In the data rows, 128 means zero.
Some points, each followed by its number:
[114 147 116 109 126 166 131 125 124 141 135 114 137 110 130 135 127 120
 110  95 133 124 111 149  94 145 127 144  96 118 115 107] 0
[110  42 167 166 115  74 147  99 139 121 159 170 141  88   2 106  88 116
 112 225  93 160  98  84 164 108 102 112 135 122 162 164] 1
[161 155 164 152 146  52 131 138 204 140 120 209 127 145  60 103 121 173
 113 219 128 183 108 124 120 172 201 116 148 142 113 166] 2
[110  98 117 113  97 116 118 124 125 116 125 136 110 119 133 134 139 129
 108 120 123  97 131 115 154 149 107 185 153 121 156 121] 3
[125 111 157  96 102 144  82 119 101 103 145 129 132 101 173 143 162  97
 144 113 114  66 112 113 114 121 104 197 153  91 170  92] 4
[145 187  61 141 137 125 148 136 112 125  93 125 117 131 160 128 116 155
 100  88 188 158 114 216 106 142 153  98 135 162  46 148] 5
[107 196 128 117 128 102 147 164 223 114  51  88  92 234 184  91 121 154
  82 154 104 157 152 104 157 191 179 107 148 152 180 160] 6
[120 146  86 147 143 163 128 147  83 155 136  84 142 124 175 133 136 108
 168  60 132 117 133 194 107 110 118 109  91 128  73 113] 7
[ 95 114  70 152 174  99 186 135 107 125 129  88 157  90  49 116  71  81
  94 117 124 199 125 162 155 116 103  47 139 164  68 183] 8
[104 120  73 125 119 164 132 121  99 133 133  89 165  89 166 149 142 111
 141  68 142 118 128 158 116 103 107 108 106 133  98 104] 9
[126 160 102 103 124 140 138 149 163 120  74  74 145 216 197 105 150 156
 147  84 120 136 161 129 123 128 169  92  72 157 114 175] 10
[109 117 131 170 162  99 138 142 156 126 130 157 134  74  50 110  68 116
  63 172 133 185 129 163 163 160 108  77 168 155 121 117] 11
[ 82 115 119  76 120 135 126 150 146  98 124  95 103 150 184 143 121 104
 122 103  92 112 176 134 155 115  80 132 161 137 155 124] 12
[123 126 172 171  93  76 157 141 185  97 105 174 136 123  69 114 110 128
 138 157 103 129 115 142 120 135 123 183 186 130 166 174] 13
[125 132 113 134 144 187  89 102  69 144 167 132 143 114 152 142 127  92
 153 100 129  85 107 146 120  87 103 113  72 120  92  57] 14
[135 190 118 123 156 106 183 164 176 170  76 103 155 180 151  95 129 162
 138 108 120 163 153 132 147 160 165  89 106 160  94 167] 15
[115 113 184 179  91  49 101 115  90 137 148 214 119  72  32 128 126 145
  89 173  96 126 108  82 168 153  64 155 188 129 168  77] 16
[104 216 129 144 190 110 132 123 115 119 101 132 112  78  86 119  86 152
 116 119 122 201 144 116 153 134 137  81 114  99  63 124] 17
[133 186  92 115 174 141 165 158 155 157  87  98 150 159 170  98 114 114
 151  65 116 143 128 148 103 114 176 103  90 166  95 144] 18
[ 84  89 124  79 108 157 157 100  77 116 131  96 130 103 174 173 127  88
 139  83 139  95 113 101 112 101  84 152 134 133  93 116] 19
[139 178  35 115 137 242 126 180  95 144  90  16 157 219 255 135 204 139
 158   0 141  97 172 191  93 112 175  85  18 148  58  81] 20
[145 150 133 137 157 127 159 130 150 152 121 133 133 100  96 121 104 122
 130 111 133 149 116 142 117 145 146 132 132 140 120 135] 21
[119 123 171 146 107  49 109 113 117 135 152 227 105  23   0 138 102 138
  83 198 161 145  57 130 116 175 119 182 194 112 145 106] 22
[ 92 109 112 111 120 126 158 122 117 124 135 100 109 132 154 140 114 119
 103 117 122 138 137 123 172  95 103 130 118 138 114 135] 23
[ 95 130 105  88 108 158 147 144 108 128 118  89 122 159 177 148 118 113
 115  96 123 116 141 133 136 127 116 144 151 125 135 111] 24
[117 151 151 134 146  96 128 156 226 125  99 115 103 188 136 106 104 148
  83 173 109 176 129 143 156 171 166 138 165 158 178 141] 25
[112 159  84 128 163 134 123 130  93 153  91 121 126 120 156 129 143 145
  87 128 144 149 131 139 128 134 113 111 106 147  89  98] 26
[122  54 173  85 133 133 112  63 120 115 188 158 111  59  39 156  63 117
 118 215  86 157 118  63 134  98  91  85 164  95 124 130] 27
Which point above is nearest to each new point by angle, seen from the average point of the numbered points? Its number follows each.
[124 122 145 158 130 100 165 138 149 129 113 144 125 139 100 120 122 113
 138 138 123 122 112 124 125 139 138 134 154 139 161 169] 13
[ 94 155 128 142 136 165 107 117 119 155 137 119 142 114 132 145 104  90
 132  99 116 126 127 138 123 111 103 121 132 129 129  73] 14
[129 103 112 142 124 165  66 132 139 108 150  88  93 121  83 121 121 185
 119 196 187 164 128  91 131 138 137 117  96 100 133  97] 27
[104 142 130 128 142 106 111 190 206  83  81 131 115 191 152  96 104 154
  93 181 100 174 151 122 171 193 176 144 176 157 172 174] 25
[159 216  71 164 186 130 134 187 166 140  39  78 149 225 162  92 148 165
 117 113 126 220 152 161 130 191 220  43 104 156 122 153] 15
[133 175  54 109 118 187 131 160 100 141 124  56 159 218 237 116 188 130
 175  24 147 101 135 171  98 116 151  91  41 149  83  92] 20
[131  70 143 169  77  96 101 102 100 119 139 205  90 129  90 142 168 145
 109 201 140 122 115 117 152 117  79 166 161 117 163 144] 16
[124 100 106  86 126 158 141 123 115 106 116  96 100 154 180 154 144 121
 117  88 125 129 140 148 143 121  98 108 122 116 108 143] 24
[129 110 195 132 112  91 137 130 153 111 136 162 126 117  86 119 120  85
 110 188  84 100 121 113 134 123 112 179 152 147 209 153] 13
[148 113 138  79 182 141 133 108 139 110 144 130  68  40  97 183  51  93
 156 155 124 140 125 149 118 127 133 104 185 104 123 168] 27
[163  94 203 143 152  72 159 126 185  96  73 153  73  80  84 123 112 109
 138 208  96 153 189  63 210 157 131 101 198  87 155 189] 1
[139 146 118 150 113 148 115 107 113 164 140 143 150 134 159 131 152 105
 153  72 136 112  99 132 113  91 132 127  93 123 130  96] 14
[119 131 154 140 127 131 115 104 138 138 116 129 141  64  68 119 129 129
 144 145 121 139 154  50 118 129 146 126 104 103 111  93] 27
[116 142 127 109 121 129 130 136 166 101 130 168 132 163  72 128 109 161
 105 164 147 143  95 138 130 158 151 146 145 114 157 186] 2
[193 176 141 150 131 150 133 115 123 142 148 152 133 149 138  91 165 141
 187 132 118  93 122  97  81 109 168 129  63 122 112 105] 14
[145 137 159 127 105  86 130 115 156 128 148 149 124 117 115 120 111 135
 110 150 123 127 137 108 131 148 133 153 130 120 142 154] 13
[124 141  89 132  88 114 115 143 119 122 135 139  86 126  81 118 122 186
  75 148 177 137  89 157 101 193 168 192 175 135 141 139] 22
[141 143  84 153 136 126 123 140 158 113  77  73 102 145 118 109 116 144
  94 171 160 206 132 121 133 151 172  83 123 129 118 177] 6
[137 161  98 120 112 133 161 151 139 130  90  66 139 207 189 130 132 155
 135  99 120 168 143 129 129 136 154  92  97 137  81 151] 10
[133 107 102 135 161 132 121 143  96 136 127  89 140 138 135 121  99  87
 105 115 106 195 152 149 180 128 101  51 147 165 126 120] 8
[111 196  53 149 137 155 131 174 122 143  72  77 150 195 174  94 164 151
 112  57 146 185 172 133 150 145 162 101  75 168  79  94] 20
